In the rows, 128 means zero.
One turn or mirror swaps these rows in pairs. Which row does each one swap with?
The rows were stretched afterwards, more along some directions than others.
Bul: [141 138 137 104 101 118 124 115 105 139 165 120 148 127 174 130 155 106
 130 117 154 113  92 149 113 123 141 163 125 138]
bom: [108 111 104 142 119 109 158 120 140 157 120 143 118 143 102  97 137 107
 111 132 103 146 126 117 118 117 125 124 141 145]
kon: [144 123 105 104 118 117 118 104 119 145 142 111 128 119 141  95 157 118
 138 149 146 105  94 156  96 124 139 170 132 125]
kem: [114 127  99 160 142 105 133 146 141 158 134 149 107 112 127 107 145  93
 117 149 116  97 129 121 125 160 115 101 125 124]
nev: [144 134 117 158 130 148 118  77 145 146 131 131 167  93 113 145 131 158
 162 173 111 111 142 173 134 126 165 145 147 112]
zuked: [116 121 151 140 157  91 101 122 132 131 121 122 108 151 119 133 135 121
 124 156 116 119 131 120  99 153 131 139 108 139]
devis: [134 134 102 132 137 154 139 126 126 154  89 124 115 119 129 126 146  97
 102 153 136 109 127 144 127 145 114 132 152 104]
pori: [116 135 156 113 131 118 121 113 153 134 127 120 142 115 113 112 140 135
 125 189 142 154 122 153 109 142 140 128 122 159]
Goba: [139 120 148 129 172 115 112 102 132 128 125 136 110 156  89 141 138 133
 140 152 107 141 151 118 105 150 134 154 130 146]
Siv: [153 101 126 130 160 106 157 107 151 146 126 164 125 143  67 125 136 122
 128 134  89 164 149 101 122 117 122 147 156 153]
debe: [137 150 150 106  93 128 126 123  93 128 154 138 143 138 188 155 138  89
 120 117 156 120  90 135 132 139 136 140 130 142]
Bod: [118 105 112 143 133  98 164 122 148 153 119 149 118 136  87 100 134 110
 105 139  99 154 135 105 117 110 118 125 154 147]
rer: [149 127 104 161 127 120 145 132 133 112 122 122 107 124 125 150 155  99
 104  97 133  97 120 126 102 130 164 142 139 120]
vul: [135 116  78 162 131 146 135 150 164 110 114 124 113 103  91 120 130 149
  96 132 123 126 129 150 103 128 157  96 143 126]
loto: [133 126 112 130 123 112 105 118 133 146 152 146 133 141 137 135 132 115
 161 100 109 108 118 148 116 134 139 157 118 126]
lumi: [120 159 143 116 128 138 111 143 133 135 103 160 122 137 107 103 135 142
 124 160 129 142 139 126 148 141 141 111 128 117]
zamus: [130 146 161 150 110 109 135 141 128 117 151 119 120 110 120 116 136 133
 126 166 142 152 132 148 116 131 143 149 112 153]
gapi: [146 117 103 143 121 121 114 130 115 150 147 157 116 147 143 135 117 125
 155 105 105 125 111 148 124 152 116 136 132 128]
dol: [140 133  78 139 131 135 127 146 145 107 121 116 101 104 102 113 140 152
 138 137 153 119 140 151 123 115 149 125 124 106]
poku: [123 128 122 119 132 119 105 107 149 154 149 156 145 139 122 132 144 110
 154 106 106 114 117 152 118 129 158 156 119 137]
des: [124 119 116 126 130 110 117 114 146 151 145 140 133 142 123 122 141 113
 150  97 107 114 128 147 109 129 150 157 112 132]
sar: [144 148 143 106  93 114 123 121  93 132 163 131 145 130 191 144 140  99
 125 114 158 118  88 141 131 127 140 150 125 135]
Kemiz: [140 129 141 133 158 122 109 105 149 172 156 130 136 111 103 105 179 123
 164 157 113 108 127 139 106 172 140 146 111 142]
kez: [137 120 125 165 127 138 118  81 143 141 135 114 169  89 118 134 137 158
 152 162 111 113 133 181 121 115 160 158 145 113]
soder: [143 134 124 153 126 144 119  79 147 145 134 122 168  93 114 139 128 159
 160 182 113 117 140 172 121 124 164 148 144 119]
fibe: [150 122  90 149 131 135 134 119 138 116 120 125 116 113 116 156 154  99
 117 111 132  92 119 125 105 141 167 138 144 123]
sor: [121 124 141 136 154  88  97 116 121 131 122 126 109 155 112 131 134 129
 144 160 123 120 141 108 100 157 133 146 111 130]
mus: [160 119 143 118 167 117 128  97 148 142 125 162 127 150  67 143 128 130
 144 151 103 158 157 104 119 141 129 146 153 153]
vapom: [108 113 113 144 120  97 167 127 148 148 111 136 111 144 102  91 131 114
 105 133 103 153 139 111 115 110 129 127 141 144]
nagun: [149 116 145 124 166 109 118 104 143 131 126 154 126 148  70 144 129 142
 149 152 105 167 155 103 120 139 134 144 141 146]
givu: [145 116 112 137 124 104 114 126 117 159 153 154 119 145 141 133 127 118
 164 102 109 119 123 147 119 150 120 152 126 129]
Gegil: [123 111  82 145 149  99 141 117 111 143 102 144  82 158 129 104 109 146
 124 145 103 135 115 124 129 162  91  87 158 108]
nof: [135 129 136 178 107 100 151 143 114 115 157 122 120 114 122 133 154 112
 119 105 118 124 124 130 108 124 161 168 120 132]
Gur: [103 120  74 165 139  90 143 136 116 115  97 125  95 152 120  99 102 157
 121 156 104 123 134 102 133 134 115  94 139  92]
duduv: [137 126 157 123 163 105 106  99 135 134 121 144 116 160  87 143 128 132
 141 153 107 145 151 112 109 153 134 147 133 147]
goz: [131 135 108 118 102 137 123 121 126 136 139 146 142 120 125 124 124 151
 121 149 162 137 134 123 136  96 154  99 132 134]
sered: [139 108  83 137 145 104 134 122 109 147 116 146  84 152 138 114 114 140
 140 139 111 143 107 131 122 170  86 103 152 113]
Tomo: [121 123  78 143 126 135 145 121 105 152 102 127 111 118 129 120 143 114
 110 136 139 110 129 148 120 117 116 135 154  84]
zutu: [117 130 134 162 109 130 143 144 113 120 130 157 133 121 143 144 117 111
  79 116 118 137 106 132 139 141 144  88 143 141]
vev: [128 111  81 147 147 114 141 116 111 130  95 142  78 154 133 105 108 157
 126 159 107 135 117 137 131 158  99  91 156 108]
vorar: [ 99 128  97 165 126  88 148 138 119  95  98 117 107 142 122  94 108 145
 117 145 101 126 136 106 137 116 131 114 134  98]
Sepes: [144 124 102 109 123 149 128 109 136 136 131 158 142 116 121 147 136 123
 119 140 158 124 125 122 139 117 151  90 144 136]
Kudat: [147 141 130 151 137 142 121  87 138 160 139 154 168  95 120 144 132 139
 163 172 112 109 142 155 153 142 159 137 138 113]
duk: [142 131 103 113 113 139 126 115 131 136 138 149 144 115 121 134 126 135
 116 150 161 135 129 118 137 106 150  93 138 137]
zepun: [100 112  75 154 144  91 142 135 116 124  95 125  91 152 126  93 106 151
 117 145 105 131 121 102 129 143 102  86 155  98]
zitez: [106 147  98 124 109 120 122 127 109 122 124 128 108 134 140 113 134 145
 157 137 155 124 138 129 152 113 147 125 111  94]
Manin: [106 123 137 146 151  90  98 130 132 136 121 123  94 140 129 120 138 110
 120 153 127 108 129 124  92 153 132 126 103 138]
Sevip: [129 148 162 141 116 122 113 144 150 105 117 129 139 123 119 138 142 107
 128 140 114 113 146 128 144 126 156 155 111 131]
vodab: [103 117  95 156 144  91 134 135 115 122  95 127  99 152 128  97 104 161
 117 160 106 136 125 110 134 143 108  84 144 105]
givov: [127 120 128 168 118 139 113  96 150 132 135  93 156  93 121 135 142 157
 148 146 116 111 133 179 106 108 158 164 135 130]
vire: [128 123 124 172 118 134 151 142 138 111 130 142 137 120 114 136 118 124
  75 121 113 140 119 135 120 136 148  87 142 143]
parin: [139 134 127 169 117  98 150 137 121 116 139 127 114 119 118 136 157  97
 117 104 124 115 128 123 101 133 159 171 129 127]
mez: [123 127  88 143 131 144 141 117 114 155 100 129 115 118 126 125 144 109
 104 149 135 113 127 153 117 132 117 133 159  95]
famig: [109 124  68 154 119 120 146 120 114 144 107 145 115 113 116 108 129 129
 112 144 137 115 134 143 116 107 123 135 166  83]
Femi: [143 127 145 125 163 115 105 103 143 130 116 147 113 151  71 146 131 136
 151 164 113 149 162 105 107 148 137 146 134 145]
tumu: [114 128  71 160 122 134 140 120 112 145 100 120 111 114 124 114 132 129
 111 151 139 112 136 143 112 113 124 134 162  82]
Vig: [118 121 160 135 147  90  92 112 124 132 126 133 115 153 111 139 131 126
 145 153 121 128 139 110 104 153 138 148 110 140]
Sizik: [145 112  99 131 144 111 139 119 105 157 122 160  90 158 145 121 116 124
 133 122 108 136 105 137 131 167  82 108 156 123]
Vivob: [117 135 152 103 135 132 109 106 159 139 129 117 132 120 117 113 146 129
 131 189 144 145 125 155 105 148 143 129 115 157]
nizuz: [111 147  86 130 110 117 116 134 107 122 120 126 105 131 135 119 132 148
 160 135 165 117 139 130 142 117 147 127 109  92]
mivos: [127 109  90 141 150 101 141 120 109 144 113 151  90 148 137 107 117 139
 131 138 100 138 104 137 133 166  86  94 156 109]
Femab: [147 116  97 131 136 116 123 124 119 156 139 158 101 154 145 129 118 122
 147 113 105 128 109 143 117 158 101 129 137 131]
kidi: [141  99 116 140 142 100 165 122 153 147 117 146 125 136  69 107 133 122
 119 142  92 165 153 103 117 115 119 141 163 150]
buv: [127 129  76 154 123 128 118 155 147 114 128 127 114  97  95 118 139 160
 133 133 149 124 138 155 121 120 158 113 122 109]
Zuvu: [151  96 119 140 159 103 163 113 156 151 128 157 127 134  62 118 145 111
 121 135  87 159 144 101 114 119 125 150 167 155]
ditom: [127 117  98 169 130 142 137 148 162 113 112 131 123 104  99 122 125 148
  88 126 115 133 128 151 116 131 151  83 142 135]
rofab: [108 147 130 141 106 119 110 129 102 140 162 139 143 123 136 105 118 164
 136 141 138 143 131 125 145  87 158 117 117 134]
fofe: [128 140 148 164 101 102 137 146 134 111 147 106 130 104 109 119 146 134
 129 155 135 148 132 144 105 130 154 163 116 149]

dol swaps with zamus
givov swaps with famig
mus swaps with Sizik
zutu swaps with fibe

